Here is a table of points, one per row:
-34| 28| 17|-10|  4| 13| 51|-20| 13| 25|-67|-32| 16|-53|-28|-46| -6|-18|-31|-46| 17|-52| 21| -9| -8| 32| 17|-19|-11|-12| -5| 41
-26|-10| 25|  7|  3|-72|  1| 19|-33| 42| 27|-37|-47| 25| 50| 16| 16| -6| 24| 23|-65| 14| -2|  7|-24| 43|-41| 18| 31|-13| 30|-46
-29|-32| -5|-24| 37|  3|  5| 34| 54| -3| 29|-12|-35| 59| -1| 14|-63| 44| -3|  4|-21| 48| 46|  0|-27|  0|-25| 42|-17|-32| 27| -7
-39|  6| -1|  9| 22|-20|  5| 66|  7|-15| 28| 14| -8|  7| -1| 21|-19|  1|  1| 12|-32|  7| -1|-64|-19|-14|-39|  9|-56| 20|-47|  3
 69| -2|  5| 21|-50| -4|-45|-48|-24| 10|  8|-94|  8|  8| 14| 85| 49|  5|  3|-59| 23|-18| 53| 12| -1| 25|  3| 41| 72| 26| 52|-15
-29| -4| -3|  5| 31|-38| 45| 33| 13|  9|-10|-45| 29| 12| 85|-34|  5| 18| -5|  5|-14| -7| 27|  7| -6| 66|-56|-39|-27|-45| 14| -9
 11| 21| -2|-13|-25|  1|-35| 21|-57|-16| 14| -7|-23| 39| 44| 26|-14|-18| -9| 19|-13| 19|  8|-35|  5| 13| -6| 56| -6|  2| -4|  3
-12| 41| 57| 14|-30| -1|-14|-72|-67|-19|-50| 14|-87|-26| 11|-34|-69|-55|-46| 19| 17| 43|  6| 88| -8|-10| 87| 66| -2|  4|  8| 37
  7| 11|-13|-13|  4| 59| 28|  9| 50|-24|-27| 15| 55|-16|-53|-77|  3|-66|  9|-12| -3|  8|-14|-15|-27| -8| 11|-21|-72|-15|-52| -4
 35|-20|-19|-30| 26|-60|-22| 13|-27|-13| 43|-11|  5| 31| 34| 14| -2| 68| 13|-21|  5|-16|-16| 21|  6| 12|-33|-36| 15|  6|-16| -4
 36| 14| -1| 40|-51|-26| -6| 14|-33|  6|-16|  3| 24| 12|  9| 36| 29| 55| 39| 18| 50|-27|-51|-13| 19| 23|-15|  8| 44| -6| 10|-17
  5|-30| 18|-17|-10|  2|-21|  1|-12|-46| 13| 22|-36| 10|-30| 19| 31|  5|-38| 54|-16|  3|-53|-39| 29|-23|-10| 33|-35|  8|-52|  8
 15| 26|-33|-18|  8| 45|-18|  2| 76| 12| 13|  1| 51|-21|-24| -2| 22|  2| 23|-47|-32| -1|  3|-39|  1|-25| -5| -5|-17| 41| 11|-43
-58| -2|-54|-18| 64| 24|  6|-16|-52| 16|-13|-21|-35|  7|-50| -1| 22| 47|-29| 38| 50| -5| 59| 90| 19|  2| 31|-10| 41| 52|-17| 14
  28| -16|   9|  14|-121|  -3| -15|  15| -12| -25| -26| -26|   3|  -7|   7|  31|  12|  28| -26|  30|  16| -40| -25|   1|  55|  15| -28| -13|  12| -45| -28|   0
-21| 37| 28|-46|120| 10| 50| 13| -3|  7|-35| 31|-10| 19| 39|-37| -1|  2|-49|-48|-61|-32| 60| 44|-49| 14|-15|-16| 33| 23| 17|  8
 20|-37|-83|-34| 13| 36| 28| 11|-28|-58| 55| 43|-54|-13| -7| 17| 34|-16| 15|-46|-34|-34| 41| -6|-23| 12| 70|-41|  3| 24|  9| 27
-15|-14| 55| 68| 32|-40| -9|  2|  1| 42|  3|-39|  5|-13|  6|-31|-17| 48| 24| -1|-35| 13| 39| 28|-33|  1| -1| -1|103|-23| 33|  7
 -2|-12| 42| 16| 26|-28|-42|-21|  0|-37| 35|-14| 24| -5|-25| -9| -5| 36|  8| 26| 23|  1|-17|-12|-22|-15| -6|-14| 70|-29| 29| 11
-24|  6|-19| 42| 34|-15| 20|  9| 57|-33| 10| 20| 20| 67|-31|-33|-52|-13|  5| 22| 55| 67| 86|-58| 21| -5|-48| 45|-85| 17| 12|-13
  6|  2| 18| 22|-61| 22|-90|-48| 33|  7| 52| 23|-59|-11|-50|-41|-20| 17| 72| 22| 32| 45|-27| 52| 20|-15| 83|-12|-45| 28| -7| -7
 21| 18| 25|-29|  4|  2|  9| 21| -2| 18|-26| -5| 25|-28|  5| -6|-33|-44|-13| -6|-26|-21| -2|-57|-27|-30| 17| -9| 17|-25| 36|  3
-24| 11|-22|  7| 25| 20| 51| -4| 53|  1|-38|  5| 51| 59| 23|-57|-26| -4| -8| -6| 34|-21| 11|-26|-12| 28| -8| 56|-72|-29| 25| 44
 23|-64|-29|-12|  8| 23|-10| 19| 40| -4| 46|-26|-55|-38|  0| 68| 12| 63| 66|-91|-22|-28| 46| 29|-42| 38| 17|-15| 26|  7|-10| 10
-22|-50|-54|  4| 89|-58| 60| -9| -5| 35| -4|-14| 10| -2|  7|-10|  6|  8|-41| 14|  8| 17| 83| 40| -5| -3|-19|-29| 41|-30| 58| 22
 76| 37|-78|-21|-68| 71|-21|-44| 31|-46| 59| 41|-21| -9|-64| 80| 68| -5| 40|-23| 27| 21|-47|-48| 57|-25| 64|-15|-28| 62|-24|-54
 11| -9|-52|-51| 30| 14|  8| 17| 27|  8|-13| 15|-29|-56|-16| -6|-50|  6| 33|  8|-27| 18| -6| 36|-13| 34| 63|-21|-40|  1| 16|  8
-11| 31| 36| -5|-50|-33|-36|-19|  6|  8| 35|  5| 17|-12| -8| 12| 41|-43|  0|  2|-42| 31| -5|-15| 26|-63| 18| -4| 34| 70| -6|-68
 -9|-17|  5|-41| 44| 44| 56|-47| -2|-27|  6| 29| -3|-39|-24|-22|-17|-34| -3| -1| 17|  2|-44|-23| 37|-33| 19|-56|-70| 15|-46| 17
 36|-12| 61|  1|-43|-14|-26| 55|-23| 29| -1| -2|  7| 21| 26| -3| -5|-13|-44| 11|-29|-15|-38| -4| 37| -2|-48|  2|-16|-18|-16|  5
-16| 16| -1| 15|  9|  6|  9|-13| 29|-35|-67|  5|100|-52| -7| -3| -2| -7| 13|-40| 46|-54|-30| 18| 12| 25|  7| -5| 59|-89| 29| -5
  8|  1| 19|-24|-65| -9|-64|  6|-14| 21| 16|-10|-33|-12| 43| 26| -9| -3| 48|-39| 14| -2|-26|  9|-35|  5| -2| 27| 45|-10|  9|-10
 24| 12| 51| 61|-14|-33|-21|-31| -2|  9|-42|-41| -1| 42|  3| 41| 16| 32|-18| 33| 15| 19|-37|-38| -2| -5|-32|  6|-24|-30| -2|-46
 21| 27| 15| 10|  3|-18| 24| 36|-11|-18|-10| 43| -6|-23| 10| -6| -6| -5|-34| -2|-26|  7|-26|-41|-12|-34|-27| -2|-12|-14| -2|-26
-60|  4|-72|  3| 92| 15| 33| 36|  9|  5| 12| 18| 33| -8| 36|-27|-10|  8| 46|-38|-33|-15| 52|-17|-22| 41|-39|-11|  3|-11| 53| -2
 24|-21|  9| -3| 17|-26|-20| 29|-38| -5|-54|  2| 41| 12|  0| 50|-44| 13|-11| -3| 39|-59|-64| 19| 23| 53|-12|-24| 70|-43| 50|-13
 -62| -27|  85|  14| -32| -24|  27| -11| -31|  33| -13|  -1| -25|  36|  12|-114| -62| -79| -28|  21|  10| -15| -18|  20|   0|  12|  33| -24| -53| -24| -64|  39
 -22|   3|  39|  10|  32|   4|  85|  37|  13| -26|  31|  17| -53|  36|  32| -72|  57| -41| -20|  54|-119|  42| -13| -23|  14| -22| -24|   2| -60|  57|  -8|   5
  4|  6| 27|-10|-51|-63|  1|-58|-75| 42|-29|-28| 31|-19| 32|  5|  7| 16|-26| 11| 34| -2|-53|  7| 39|-41| -5|-10| 45|-46|-38|-10
-10|-23|-18|-12| -2| 18| -2|-15| -7| 36| 11| 12|-73|-15|-30|-33|-58| 56|-29|  3|  3| 10| 53| 74|-21|  8| 38| 15| -6| 35|-30| 15
-24| 44| -9|-35| 11|-74| 20|-12|-63| 24|-28|-11|-10| 10| 40| -7| 43| 20| -3| 73|  7| 52| 11|-17| 29|-13| 15| -6| 19| 49|  7|-37
-19| 31|-26|  3| 68| 35| 23|-15| -3| 38| 20| 13| 30|  8| 33| 27| 56|  8| 67|-60| -8|  5|109|-11|  1| 45|-14| -5| 64| 34| -5| -5
 67|-68|  9|  5|-22| -2|-29|-53| 13| -6| 14| -8|-21|-51| -8|-20| 45| 11| -2| 27|-16| -7|-45| 35| 23| 10|-30|-46| -9|  3| -8|-13
 -7| 33|-20|-10| -2|-22| 40|  2| 25| 22| 15|-15| 18| 21| 13| 12| -1|-16|-51|  3|-20| 51|  6|-13|-19|  3|-42| 14| 15|-16| 21|  7
  16|  -3|  55| -35|-107| -87| -43| -16| -65|  16|   4| -26| -48|  21|  41|  58|  29|   1|   5|  -4|  37| -43|  10|  41|  13| -38|  45|  14| -21|  67| -41|   8
-17| 20|-24| -1| 25| 37| 12| 40| 42|-38|-21| -3| 65|-19|-29|-24| 33| 11| 34|-17| -6|-19|  1|-44| 18|-36|-50|-28|-30|-40| -4|-54
-46|-13|-13| 12| 30| 19| 12| 29|-55|-20| 46| 31|-63| 57|-25|-67| 31| 65|  3| 46| -3| -8| 43|-23| 14| 45|-21| -4|-65| 24|  4|-16
 10| -5| 29|-42|-44| 14|  6|-38|-37|-22|-46| 56|-12|-12|-13| -7|-35|-49|-34| 38| 11|  4|-33| 60|-19|-21| 34| 15|  5|  5|-19| 24
 12|-17| 62| 32|-22| 73|  8|-56|-16| 37|-51|-41| -8|-27|-12|-25|-38|-58|-55|  1| 23|-10|  5| 57|-50|  6| 34| 20|-10|-31|-68|114
 10| 57|-55|-12| 33| 64|-25|  4| 17| 26| 10|  6|  4| 14|-12| 75|  0|  2|-13|-25| -7| 11| 32|-68| 12|-18| 14| 18| 12| 89|-37| -8
 20|-21| -2| 55|  0| 86| 13| 21| 20|-24|-40| 35| 28|-20|-22|-43| 14|-13| 25|-14|-17|-49| -7| 38|-38| 40|-19|-12|-40|-59| -1| 15
  5| 10| 11| -9|-22| 64|-36|  1|  7|-16| 28|-25| 25|-19|-43| 80|  0| 15| -2| -6| 27|-26|-46| -2| 20| -2|  0| -1| 87| -1|-18|-39
-34| -7| 44|  1| 22|-20|-17| 11| 22| 46|-14|-40| 24| 27| 35|  1|-10|  5| -4|  1|-12|-10|-20|-18| -6|-27| -9| -2| 35|-36| 10| 13
There is one direction along which these points spread out most. Take the direction at right angles to it along which they spread out most. Go by this last direction. Where along it does each point below lie, from 0 to 99? The average is 50, and the first point in the table lies past the average. One standard deviation of the points above along it is 16.
 37| 18|  0| 10|-46| 43|-73|-13|-32| 35| 35|-36|-40| 10|-61| 45|-10|-18| 35| 11| 78| 26|-69| 25| 26|-21| 36| 17|-10| 30|-46| 36 53
 30|-36| -1| 33|-60| 10|-20|-31| 10|-15|  7| 14|-16|-24|-11|-49| -4|-60|  9| 11| 27|-17| 45| 39|  9|  7| 34|-37|  9|  5| 36| 40 61
   4|   3| -24| -44| -47|  34|  26| -30|  55| -44|  -7|  57|  45|   2|   0|  32| -33|-109| -15|  25|   7|   8| -94| -76|  33| -17|  22|  -5| -78| -18| -12|   1 63
 13|  1|-55|-11| 48|-47| 33| 42|-22| 10| 41| 65| 42| 13| 14| 80| 31| 58| -5| 19|-41| 23| 19|-14|-21|  5|-55| 29| 39| 43| 53| 11 22
 -7|-18|  1| 15|-40|-12| 57|-27|  7| 27|-48| -7| 28|-20|  9|-16|-10|-43|-22|-17| 16|-27|-15| 19|  0| -2| 40| 38|  9|-15|-27| 47 67
 31|  8| -1| 53|-22| 20|-87| 20|-26|-17| 54| 13|-24|-12|-22| 74|-58| 68| 15| 81| -6| 48|-56| 35|-34| -4|-14| 46| 38| 10| 40| 36 42
-18|-18|-32| 22| 58| 63| 48| -8| 43|-43|-39| 51| -2|-12|-27|-23|-35|-47|-17| 24| 53| 10| 45|-32|-12|-26| 30| 32|-63| 29| 14| 34 64
   2| -10|  16|  61|  -6|-110| -13| -23|  -1|  26|  19| -79|   8|  32|  -9|  -9|  12|  60|  -6| -10| -23|  45|  47|  20| -11| -40| -34|  -8|  17| -31|  25| -32 42
-18|-10|-80| -3| 23| -9|-10| 65|  1|-51| 42| 45|  6| 63|-21|-62| 23| 41| 12|  7|  5| 38|-34| -2| 22|  2|-20|-48|-60| -1|-38|-63 43
-11|  7|-50|-56| -4| 19|-25|-15| 70| 17|-19| 20|-16|-27| 16| -4| 33|  1| 58|-53| 22|  7| 31|-37|  5| 16| 29|-36|-12|  9| 39|-27 32
  7|-18| 15|  3| 17| 17| -7| 43| 37|  2|-16| 17| 33|-35| 40| 27| 33|-27| -9|-77|-50|-36|-58|-54|-14|-24|-15|  6|  8|-23|-11|-32 38
-16| 55| 68|  5|  2|-63| -1| 18|  0| -3|-13|-46| 43|-23| -3|-14| 10|-35|  2| -5| 13|-47| -4| 24| 19|-21|-41| 14| 32|-32| 31| 16 54
